128 stands for zero in the data rows.
Some points, each followed by its number:
[162 128 125 146 191 128 121 150 145 112 189 140 138 113  61 150  85 141
 143 119 115 145  97  93 187] 0
[149 100 134  88 170 100 142 140 147 149  84  53 129 203  90  74 124 135
  66 117 114  61 159 175 216] 1
[148 139 123  98 147 107 183  96 150 102 195  83  57  41  93  58 189 124
 127 179  68  22 149 131 147] 2
[174  97 131 136 143 158 151 143 148 106 185 119 107   1 164  86 171 134
 128 162  77 111 142 119 149] 3
[128 140 102 145 146 140 151 155 141 109 147 143 146 121  87 147 131 127
 103 108 183 168 130 122 141] 4
[104 145 129 129 126 101 108 137 109 107 135 129 140 182 158  96 109 154
 103 163 108 116 103 147  97] 5
[127 101 121  89 158 150 138 137 177 165 155  72 137 134 121  95  94 131
  69 160 126  97 125 138 171] 6
[119 125 115 106  96 136 128 145 109 117  79 107 149 142 194  92 150 109
  95  94 136 117 122 169 107] 7
[ 93 147 115 149 174 120 102 157 116 104 176 132 160 189  94 129 111 153
  88 150 123 181 111 114 122] 8
[121 225  61 124  72 107  78 171 157  24 115 208 119 149 116 229 134 143
  86 113 147 131  83  42 160] 9
[122 152 150 121 138  98 124 127 106  97 141 111 112 140 149  78 138 116
 114 166  98  79 114 132 111] 10
[122 134 141 173 136  99 117 153  79 111  77 181 136 201  96 156 140 111
 146  87 123 178 136 130 124] 11
[108 177 136 179 255 147 118 134 152 102 232 158 118  69  15 128  85  87
 163 159 151 182 146  46 224] 12
[115 159 147 163 173 109  47 118  65  46  88 194 140  77 164  89  88  67
 199 100 170 154 176  99 166] 13
[ 90 166 141 147 200  98 131 127 135  74 200 100 107 177  96 125 101 158
  92 177 103 118 120 141 116] 14
[133 138 134 176 207 111 123 130 101 105 157 137  90 102  78 139 139  78
 153 123 119 140 135  79 163] 15
[137 150 132 153 130 109 124 156 106 103  68 165 121 158 117 147 151  99
 153  99 126 136 137 132 141] 16
[115 130 126  92  91 131 119 118 122 123 167  80 128 133 196  59 125 151
  83 182 103  88  99 162  80] 17
[ 67 130 108  91 211 201  73  75 111 163 171 110 165 187 129 163 108 135
 113 187 178 148 148 203  82] 18
[104 140 127 138 144 124  99 139 110 104 151 126 139 157 134 108  98 129
 116 142 123 149 126 123 132] 19
[124 146 149 154 132  88  95 144  89 102  72 123 106 178 148 113 167  92
 104 138  95 104 135 139 133] 20
[189 125 193 109 120 158 206 144 105 136 143 124  79  49 137 146 143 107
 169 148  91 121 105 109 119] 21
[152 115 123  55  84 123 145 157 141 103  77 125 128  62 140 165 157 100
 159  78 151  98 144 135 138] 22
[ 95 158  92 137 123  96 103 170 105  82 117 137 161 197 118 150 144 114
  92 119 144 150  94 132 192] 23
[132 148 148 142 138  94  95 119  83 107 116 136 112 146 154  65 151 107
 127 167  94  72 112 135 117] 24
[111 139 120  98 106 103  97 144 107 101 128  93 155 180 165 107 129 144
  93 141 103 111 113 159  89] 25
[134 117 197 119 102 134 212  55 161  50  14 145 129 120 155 215  77 244
 122  94 218 143 146 214 148] 26
[ 85 116   0 149 148 147 152 182 149 144 151 152 176 134  28 220 179  44
 136  84 212 219 127  78 234] 27
[165 118 113 131 126 153 173 146 140 149  92 150 145 102 115 162 135 121
 143  77 156 178 141 120 138] 28
[192 202 152 224 170 138 227 105  96 119 117 213  10  99   0 109 222  83
 172  93 100 155 244 126 241] 29
[ 93 182 132 133 157 110  75 143  85  78 167 139 150 186 124  88  93 139
 119 141 140 167 125 126 123] 30
[193  80 134 126 105 169 182  76  81 163  55 140 130 100 200  53 138 131
 114  79 145 112  84 185  90] 31
New points follow, each followed by the numbers of its five nearest points above by angle, nearest first.
[ 63  71   0 213 165  91 141  61 236 235 255  93 246 241   4 182 176 255
  10 247   3 125  59  11  35] 8 14 6 5 18
[110 142  90 137  77 149 136 137 147 130 153 129 149 129 137 142 127 155
  82 124 130 154  99 109 101] 9 4 8 17 25
[109 166 127 145 121  78  77 154  65 108  72 121 102 204 134 111 168  88
  95 151 100  97 133 153 133] 20 24 25 10 16
[127 195 133 168 255 138 141 122 162  99 214 158 119  42  13 106  90 101
 161 143 146 165 158  31 244] 12 0 15 29 4
[201   0  26 219 242 163 255   0 136 255  63 162 170  92  88  72 206 176
 101 115  47 101  28  80  16] 31 28 3 2 21
[132 124 137  77 184 129 111 125 128 120 116  71 139 192 135  80  83 140
  77 151 127  71 130 175 172] 1 6 25 5 10
[ 92 160 114 155 217 129 106 163 130 120 219 121 146 189  65 125 103 150
  83 174 115 161 108 107 151] 8 14 19 30 12
[146 148 143 184 233  96 108 122  97  97 161 145  88 100  60 148 121  73
 160 118  96 148 134  77 176] 15 12 0 29 13
[168 138 142 120 101 133 198 107 129 133  56 150 111  48 151 136 159  87
 172  79 126  93 144 161 126] 22 31 21 28 29
[130 137 133 132 143 141 124 118 117 103 118 153 136  62 138 106 103 102
 172  97 175 161 153 108 163] 13 12 28 15 22
[ 79 147 105 157 181 158 105 192 145 127 186 150 167 214  67 176 110 154
  91 131 140 195 100 104 135] 8 4 19 23 30
[117 139 135 130 184 119 206 112 168 102 170  92 101 109 102 152  99 153
 126 148 121 134 132 158 127] 14 2 12 0 6
[ 95 149  87 120 119 130  78 177 145 129 151 111 174 154 119 124 121 176
  98 122 130 177 119  96 142] 8 19 23 30 9
[124 121 141  54 211 161 137  37 122 172 132  91  74  68 160  87 112 109
 165 185 137  17 138 184 113] 2 10 6 17 18
[144 119 129 123 142 168 159 112 143 168  97 130 120  72 128 145 142 104
 162  92 164 144 168 137 143] 28 22 29 21 31
[112 180 156 167 175 133  69 118  67  63 119 196 129  77 124  88  96  84
 200 101 167 164 168  92 189] 13 15 12 30 16
[112 126 107 128 131 144 123 146 136 144 158 122 160 160 126 136 119 153
 103 134 131 159 116 127 116] 8 18 19 30 4
[129 155 123 161 154 130  88 111  70  88  96 184 124  74 141 100 107  79
 205  90 178 173 165 104 178] 13 15 16 12 29
[157 105 102 133  62 132 139 145 131 153  36 159 117 107 103 169 173  88
 165   2 121 196 170 117 144] 28 16 22 11 27
[148 114 107 141  71 133 162 143 134 135  21 166 123 100  99 177 165  89
 168   0 127 214 173 134 142] 28 16 22 11 27
[138   0 234 170   3 206   0  37  53 255 160 162 129 255 103 231  90 238
 156 190 206 208 206 166 153] 18 26 11 8 19
[128 123 126 111 134 149 146 117 162 151 163  99 142 101 125 102 108 143
  98 151 129 134 111 124 127] 6 17 3 2 14
[172 164 159  33  21  84 170 141 196 121 170 212  63 192  52 155   0 131
 187 145 105  22  34  53  97] 9 21 0 10 5
[136  99 121  96  82 114 142 128 130 130  76 125 137 145 157 127 152 116
 120 102 106 118 124 159 111] 7 31 22 25 20
[102 160 133 141 164 107  94 114  81 106  88 160 139 194 128 161 134 105
 136 132 145 142 140 159 107] 11 16 20 30 23
[144  18 210 153  23 191  15  55  74 228 134 150 137 238 131 193 101 184
 165 158 213 181 173 165 131] 18 26 11 31 19
[150 150 135 140 136 111 162 114 117 106 108 136 100 101 116 113 158  91
 156 110 109 106 120 125 145] 29 21 2 15 16
[163 107 140 133 108 146 148 180 120 125 135 171 140  81 137 209 149 132
 160 103 103 213 131  93 128] 28 21 27 22 4
[165 113 158 126 106 151 168 171 124 124 133 154 139  80 131 204 162 126
 139  91 101 202 128 108 132] 28 21 22 27 4
[102 133 124 141 128 120  97 134 115 130 149 121 143 174 142 106 128 139
 110 160 113 132 115 126  96] 5 25 19 8 30
[138 102 104 116 124 172 185 109 161 163 150 138 145  63 121 134 134 127
 141 106 157 143 124 123 130] 28 3 4 21 27
[115 140 119 126 180 127 111 159 136 134 163 124 149 179  70 107 103 157
  87 141 127 156 118 112 141] 8 14 19 30 0
[ 89 176 133 158 181 116  93 166 119 109 174 130 145 212  36 135 128 149
 101 156 127 171 113 105 152] 8 30 14 19 23
[138 144 146  95 182 125 138  93 129 125 153 124  81  87 108 102 119  92
 156 162 106  59 131 128 131] 2 10 21 3 24
[110 136 121 127 163 115  97 161 125 103 158 119 152 198 102 132 116 151
  87 146 123 157 109 125 129] 8 19 30 14 23
[ 88 154 100 163 203 110  87 190 124  70 210 120 145 210  93 102 109 132
  72 165 128 170  97 106 127] 8 19 30 14 23
[104 146 129 147 183 131 116 155 126 120 185 120 148 188  90 117 121 148
  84 155 124 163 114 121 133] 8 14 19 30 0
[103 158 127 208 177  79  68 203  52  80  44 208 165 255  85 184 144  90
 137  85 121 197 153 139 151] 11 16 23 20 30
[122 133 117  93 157 134 146 139 157 156 172  78 145 151 111 114 114 164
  80 148 117  96 113 150 153] 6 1 14 17 18
[119 123 131 124  91 145 127 137 129 113  82 143 166 140 140 157 118 150
 107 102 159 155 123 162 122] 26 7 28 11 23
[ 99 175  18 140  43 197 139  99 217 148 204 166 142 139 115 155  78 219
  33 163 139 152  75  10 101] 9 8 4 27 6
[120 125 114 100 164 131 146 141 159 158 168  81 135 150 107  88 112 157
  70 151 124 117 115 143 165] 6 1 14 17 8
[117 158 152 159 136 120  73 115  74  49  93 181 125  71 144  86  83  74
 213  99 172 156 177 100 173] 13 16 15 12 30
[121 123 128 146 129 160 131 101 141 164 186 120 123 129  77 117 133 141
 125 152 135 140 154 118 145] 12 0 6 18 29
[104 148 118 146 171 131 109 161 108 102 151 144 149 194 121 137 114 129
 104 141 124 164 117 124 132] 8 19 30 23 14
[108 160 127 172 127  94  87 186  93  93  98 169 149 228 103 143 137 116
 127 108 118 172 132 119 123] 11 16 23 30 8
